In the data rows, 128 means zero.
Some points, each followed by its number:
[155 170  60 245  87 111  86  15  52 215  78 126 139  92  43 201 166  56
 183 147 178  59 165 122 118 200  80  98 214 196 210 194 164 139 140 174
 108 154  61 183 187 160 150 137  96 112 102 177] 0
[149 112 152 148 128 128 123 108 116 145 107 132 106 150 149 144 149 118
 111 136 127 155 128 161 137 137 141 123 127 139 140 152 148 148 134 127
 126 115 129 162 145 136 125 119 121 131 131 152] 1
[108 144 115 117 132 100 146  98  88 156 109 139 136 145 136 128 141 108
 123 135 103 144 144 181 132 168 114 113 151 132 136 154 124 201 135 124
 102  94 113 154 111 142 121 132 141 159 128 143] 2
[175 116 137 148 108 107 123 137 139 129 100 139  77 152 167 134 119  90
 156 155 126 151 151 145 148 139 141 138 131 118 154 122 126 101 110 107
  78 123 125 150 133 148 145 129 114 147 144 138] 3
[157 155  88 138 163 150 170  88 135 182  71 159 124  86 130 124 163 134
 131 118  93  97 168 129 148 140  98 114 165 127 162 191 154 112 117 126
 131 107  86 132 139 117 144 139 154  99 103 129] 4
[ 91 112 121 134 120 124 110 133 134 125 129 108 147 146 129 104 126 119
 125 143 167 149 118 137 118 113 131 136 126 120  77 107 119 150 165 112
 109 103 156 148 119 130 134  91  99 152 135 131] 5
[140  95 160 119 138 116 120 124 113 129 161 115  94 121 123 145 146 148
  95 109 114 111 111 172 133 138 113 119 112 101 155 108 105 151 123 139
 152 117 142 114  95 114 109 139 176 120 116 117] 6
[113 117 110 115 179 109 140 134 204  94 145  88 161 149 131  94 166 160
  99 132 102 135 139 146 118 100 135 109 106  95  67  84 151 136 181  93
 131  62 165 145 130 100 153  84 119 118 112  88] 7
[143 197  55  94  98  62 138 102 100 125 101 133 100 115 130 136 142 116
 189 129 152 100 163 120  96 184 135 126 120 162 171 160 126 143 109  90
 103 164 111 121 112 178  90 197 118 145 115 152] 8
[168 114  57 161 132 131 144  90 118 154 101 129 137  73 104 115 150 122
 162 150 209  75 145  97  98 116 117 133 180 138 128 147 115  83 158 142
 142 120 124 151 133 116 146 129  97 105  83 136] 9
[131 126 142 131 124 150 160 144 137 118 122 129 102  87 138 115  95  98
 150 144 117 140 159  87 124  96 134 163 159 171 114 112 142  78 128 134
  83 116  99 111 129 105 151 112 117 159 124 119] 10
[103 165  43 100 180 123 154 143 125 103 118 118 186  92  86  52 143 130
 108 154 158 137 136  84 111 105 119 155 152 138  64 131 143 110 126 139
 156  75 137 136 101 114 165  85  98 106 108  90] 11
[ 75  45 206 112 144 106 146 108 130  95 136 121 143 204 152 108 157 209
  85 136 182 109 102 199 117 150 225 101  64  44  64 178  51 138 130  90
 162 141 167 133 100  94  54 116 196 118  81 131] 12
[ 71 112 127  99  74 208  75 132 149 148 128 102 120  65  99 168  84 171
 169 105 157  71  81  39 124  45  84 118 121 214 161 156 206 103 150 154
 124 187 107  40 171 172 139 162 114 108 156 182] 13
[ 95 149 149 156 155 139 156 102  94 174  95 159 151 157 157 124 127  76
  80 147  81 198 139 224 152 161 116 127 178 128  89 135 150 225 159 140
  69  48 143 201 130 145 169  67  99 171 119 130] 14
[ 77  96 170 116 119 170  72 189 116 111 170 106  86 171 114 153  84 130
  83 137 117 175  77 159 161 126 114 162 107 122  90  85 123 157 117 168
 121 130 155  96 121 159 122  92 124 138 170 129] 15
[182  67 147 155 136  98 101  98 127 140 139 115  75 148 117 148 178 146
 112 138  97 134 131 205 134 163 142 127 116  53 138  77 135 133 115 122
 132  80 146 139 146 106 119  99 149 113 100 128] 16
[ 82 112 140 108  66 198  75 142 135 150 148 101 121  74  58 141  78 186
 165 120 157  65  93  27 119  54  99 123 100 195 155 158 214 119 122 159
 117 193 105  30 177 171 138 157 116 116 130 176] 17
[ 97 165  58 145  96 134  94  94 139 208  76 110 153 122 112 149 117 121
 155 132 156  85 132 112 162 139  69  65 149 175 141 177 123 195 179  97
  86 109 128 122 130 169 136 142 101 130 126 165] 18
[155 140 129 131 146 138 131 138 136  96 137 147 128 142 132 130 143 133
 137 132 110 164 140  90 110 108 134 158 106 153 141 143 194  72 106 152
 177 151 136 113 181 148 123 148  96  95 134 130] 19
[128  53 215 197 115 115 159  18  88 150 136 127 126 192 140 132 156 168
 127 181  70 164 161 216 106 169 197 124 158  89  74 160 215 164 137 132
  63  93 107 147 213 161 116  94 106 152  67 168] 20
[110 107 131 144 153  74 157 145 128  97  97 147 111 210 185  68 180 100
  89 153 158 186 165 207 141 165 175 148 121  88  80 162  61 136 119  85
 114  70 127 219  78 104 107  90 151 174 144 112] 21
[137 135 114 127 129 106 128 120 122 141 135 116 142 133 118 127 145 144
 127 122 107 127 128 146 121 134 120 127 123  94 138 104 129 153 117 114
 133 107 130 123 116 126 120 137 144 131 124 118] 22
[143  82 177 133  93 170 125 128 166 156 135 143 103  81 153 168  68 146
 130 115 158  54  94 156 165 142 137  87 124  83 151  89  39 139 153 104
 116 169 155  89  91 107 116 143 154 114  83 123] 23
[160 209  25 147 187 160 124 116  68 143 151 196 242 130  56 104 134  94
 119  97 183 177  76 212  41 160 103 218 190  69  92  94 131 157  97 177
 255 106 206 191 118 139 127  60  48 101 145 102] 24
[202  71 114 100 167  96 101  94 179 160 127  63  84  85 130 135 207 210
 105 134  93  81 122 129 130  77 120 120  80  88 155 122 150  97 147 131
 152  66 153  83 145 100 137 170 154  60  88 127] 25
[171  58 159 106  97  38 135  92 158 143 110  81  31 122 156 127 209 176
  95 145  57  61 145 139 166  95 126  67 106  93 198 128 101 124 112  97
  68  44  76  94 101  88  97 173 240 156 110 120] 26
[197 107 121 138 109 124 147 140 177 132 133  98  38  72 128 142 124 114
 140 159  97 133 158 129 141 164  96 138 144  91 122  50  79  66 130 126
 105 104 101  95 149 131 151 133 127  92 121 117] 27
[110  95 167 151 128  35 162  66  64 152 125 100 105 228 153 128 180 130
  86 160 117 171 159 251 122 198 175 101 128  70  91 157  84 234 134  81
  66  59 125 202  89 131  91 115 155 196 120 160] 28
[107 129 132 123 145 124 153 121 124 122 130 143 169 135 152 115 145 127
 110 116 143 121 115 143 131 130 132 104 140 122 117 157 113 152 148 117
 143 127 142 157 102 108 122 115 146 130 105 114] 29
New points follow, each followed by the numbers of its three nearest points above by angle, seen from the average point of the numbered points, nearest first.
[124  72 198 150 139 141 152  98 110 109 159 143 136 126 128 118 136 152
 112 134 129 119 122 157 116 140 177 124 132  85  98 125 138 108 128 142
 141 139 120 128 146  98 121  93 157 121  83 108] 12 20 16
[ 99 167  73 177 135 232  95 160 143 214  41 169 186 137 153 171 116  69
 143  63 197 125  97 123 159  93  63 129 169 157 187 181 120 166 116 123
 113 169 129 211 123 160 136 101 109 170 183 156] 18 0 13
[ 94 136 152 113 139 138 121 205 163 107 167  67 113  92 114 112 102  86
  78 122 141  99 126  78 157 180  91  96  97 171 119  70  48 100 141 132
 190 124 104  73  78  65 129 117 185 111 138  86] 6 23 27
[ 99 126 135 132 119 155 102 136 129 141 115 124 122 175 119 123 138 162
 127 125 136 143 120 185 131 142 144 150 103  86  97 146 135 136  86 107
 104 136 120 117 148 136 103  94 134 133 161 151] 15 12 21
[113 120 139 158 101 147 111 110 120 139 140 120  82 118  89 136  89 140
 155 162 142  96 140 136 128 167 130 146 137 131 119 157 145 100  96 155
 103 159 100 104 187 172 130 126  96 114 124 155] 17 13 0
[129 139 118 109 140 104  87 197 162  87 137  76 132 198 146 119 166  95
 102 107 139 115 138  99 201 120  97 108  78 159 147 131  67 117 132 141
 163 115 147 125 102 103 114 129 152  89 187  99] 15 6 29
[167 111 136 167 105 104 128  74 102 158 104 115 100 122 113 132 132 117
 162 142 141 117 157 129 116 157 146 130 160 130 133 108 128  98 159 130
 117 119 110 152 147 118 142 118 128 118 114 158] 0 9 27
[132 148 113 121 146 143 124 131 134 111 129 133 133 128 123 134 147 134
 136 129 114 143 131 100 114 110 128 162 115 142 136 142 182 101 109 149
 137 142 128 120 165 143 132 137  92  96 133 132] 19 17 13
[154 107 118 115 142 117 122 118 146 138 135 104 111 120 124 131 160 155
 118 135 116 113 124 125 134 119 122 123 110 110 138 123 139 116 139 126
 144 104 137 107 137 117 130 141 138  98 112 129] 25 26 6
[121 121 112  71 186  89 134 164 139  75 130  81  72 177 134  65 208 142
  62 116 115 177 120 115 145 102 134 119  97 131  95 142  96 134 132 116
 154  63 111 151  67 106  97 135 212 125 157  99] 21 7 26
[120 116 152 145 156 133 144 112 146 108 137 143 157 153 116 108 174 155
 129 112 118 130 133 142 109 114 158 155 125  90 101 134 158 105  95 119
 137 142 119 133 152 108 111 105 139 129 130 122] 19 12 7
[101 120 125 125 133   2 166 117  64  41 115  92  66 163 164  91 149  66
 114 234 143 186 192 118 143 129 226 139 114 251  76 171 149  97 149 156
  72  51 102 199 111 163 148 144  84 170 106 133] 21 3 10
[105 115 166 117 115  95 134 120 128 110 167 116 163 165 134 126 127 144
 118 132 126 130 121 140 111 142 153 103 105 111 109 107 111 162 145 115
 137 125 146 127 124 120  93 129 135 140 116 119] 12 29 22
[117 226 143 174 107 116 158  71  87 108 127 214 203 141 167 196 104 106
 210 177  63 160 196  38 126 148 145  96 149 255 191 201 255  76 131 181
 146 211  82 139 255 240 152 219  30  78  61 145] 19 0 8
[147 132  85 151 128  62 178  89 147 154  80 112 127 134 144  99 178 128
 156 184  92 111 209 138 126 172 148 123 155  92 121 138 127 103 130  87
  65  69  85 133 168 129 133 137 122 139  89 126] 4 26 20
[183 102 109 154 132 129  97  62  96 205 126 124 105 167 106 165 197 193
 124  95 113 141  93 242  84 142 130 163 114  23 179 130 177 202  86 115
 144 104 148 136 157 143  74 129 136 121 156 177] 16 22 28
[108 110 155 109 127 101 141 132 138 130 123 107  75 143 149 120 146 123
  91 159 107 136 150 141 181 160 138  79 105 153 112 162  90 141 158 105
 112  95 103 135 122 119 129 137 161 120 118 127] 26 21 28
[144 143 135 174 131 180 141 123 117 131 126 170 205 130 119 142 120 117
 145  90 163 120 113 120 117 156 133 113 156 111 147 114 114 111 126 126
 177 179 143 137 134  88 122 119 111 122 123 126] 24 29 9
[158  82 155 110 130 142 122 125 153 157 114  96  79 140 122 104 162 219
 132 108  84 131 119 131 110  65 155 167  76  46 136 111 182 110  75  91
  86 104 113  81 149 110 120 117 162 135 158 152] 25 26 16
[143 145 105 120 133  96 132 115 127 141 144 120 150 142 113 130 146 147
 132 123  94 126 136 152 115 145 117 128 119  89 130  98 129 165 125 104
 141 106 137 121 113 126 109 135 146 124 123 113] 22 6 7
[150 149  64 149 126  70 148  89 115 176  80 122 201 154 131 111 173 121
 171 115 106 127 161 157  85 132 113 118 166  82 166 152 159 194 123  72
  86  92 127 170 132 131 102 132 131 170 129 158] 2 28 8
[170 100 100 196 101   0 174  25 110 174 103  95 155 160 127 147 213  83
 143 222  96  94 237 214 120 247 137  69 179  42 125  76  77 156 143  87
  73  42  89 175 160 106 117 109 145 128  46  80] 28 16 20
[159 108 190 167 149 174 109 117 115 149 179 137 113 140 121 181 142 125
 107 113  79 154 100 187 128 145 123 154 139  82 165  82 163 136  84 171
 169 146 128 134 173 121 121 105 137 103 133 115] 16 6 15
[141 197  78 100 129 109 117 181 105  99 142 151 157  88 123 145  96  57
 147  90 116 132 138  90 121 155  70 131 166 202 198 109 124 140 117 167
 162 168 124 125  96 152 138 170 131 149 153  96] 8 19 10
[121 132 142 118 119 126 105 153 124 122 149 103  77 110 109 149 106 118
 108 155 133 117 125 106 152 140 104 120 117 165 136 101  99 119 120 147
 126 131 117 111 129 149 143 144 137 120 137 128] 15 27 17
[125  88 166 133 143 184 145 133 182 156  93 136 110 145 173 104 147 173
 103 104  97 130 119 167 157  94 164 127 100  62 103 135 139 119 122  75
  84 102 138 114 147  89 120  84 161 135 124 132] 12 7 16
[100 141 119 145  81  71 137  74 132 151 109 131 168 158 122 144 109 157
 173 184 124 106 150 148 111 180 152  96 127 117 110 125 110 162 130 100
  94 140 135 120 172 177 103 164  84 109  77 137] 8 18 20
[111 146 124 136 128  92 186  75  65 132 112 196 204 140 147 114  97  89
 143 132 200 128 130 154 107 175 170  84 190 150 110 156  65 196 191 119
 157 139 165 188  70 107 118 135 110 148  68 133] 29 2 24
[142 119 118 125  91 113 109 134 131 118 136 112  90  81 102 136  88 148
 153 148 143  82 129  97 128 131 122 137 116 142 143  97  92  83 122 136
 113 155 128  76 129 141 137 154 121 109 110 131] 17 13 27
[140 108 164 156 131 125 112 105 107 155 104 137  84 173 155 161 155 116
 102 141 126 162 120 171 149 123 134 121 120 142 147 178 166 171 134 122
 106 104 134 169 135 154 130 116 115 139 134 167] 1 14 20
[145 121 128 142 113 126 147 160 132 106 134 148  80  69 127 100 107  94
 166 145 127 141 164  85 126  82 147 163 138 163 121  96 140  60 109 129
  88 121  89 121 129 132 166 113 123 155 124 113] 10 3 27
[133 171  80 108 138 131 126 182 145 108 113 123 138 105 116 106 113  93
 143 109 160 106 140  90 135 141  92 136 134 137 145 120  71  87 109 126
 150 157 112 118  90  95 128 136 148 125 152 105] 11 10 8
[ 94 112 144  98 127 127 119 159 136 116 155 113 120 107 116 127 119 118
 106 129 137  97 113 118 150 134 117 113 126 136 118 126  76 123 140 150
 146 148 112 114 114 117 133 128 155 110 124 108] 23 6 15
[119 123 147 122 140 103 145 120 137 118 137 119 135 151 129 103 144 148
 119 128 138 138 129 142 115 146 166 109 102 104  99 127 107 134 139  93
 143 125 132 128 118  95 104 121 146 124 117 117] 12 29 21
[154 130 114 129 141  94 155  91 116 124 143 132 160 125 118 134 138 146
 140 124 143 118 127 127  94 129 147 130 141 124 131 134 140 135 137 135
 166 126 144 136 129 120 125 145 107 120 100 119] 24 9 19
[100 123 143 113 126 134 119 157 135 108 154 105 121 108 115 128 110 122
 106 129 138 111 122 118 148 144 114 102 128 146 125 120  90 115 135 131
 139 149 115 111 112 109 136 130 147 113 129 106] 23 15 6
[155 113  96 122 120  69 162  51  73 118 149 168 187 110 120 139 158 153
 161 119 161  94 122 144  48 117 166 120 152 131 137 165 155 125 149 154
 206 154 160 145 140 142 116 171  85 105  66 137] 9 24 8
[126 172  97 113 124 116 118 151 107 107 137 146 143 104 131 151 107  78
 140 106 125 123 129 106 129 140  88 129 150 176 173 117 130 131 116 152
 146 153 127 125 102 146 129 156 135 135 129 107] 8 13 19
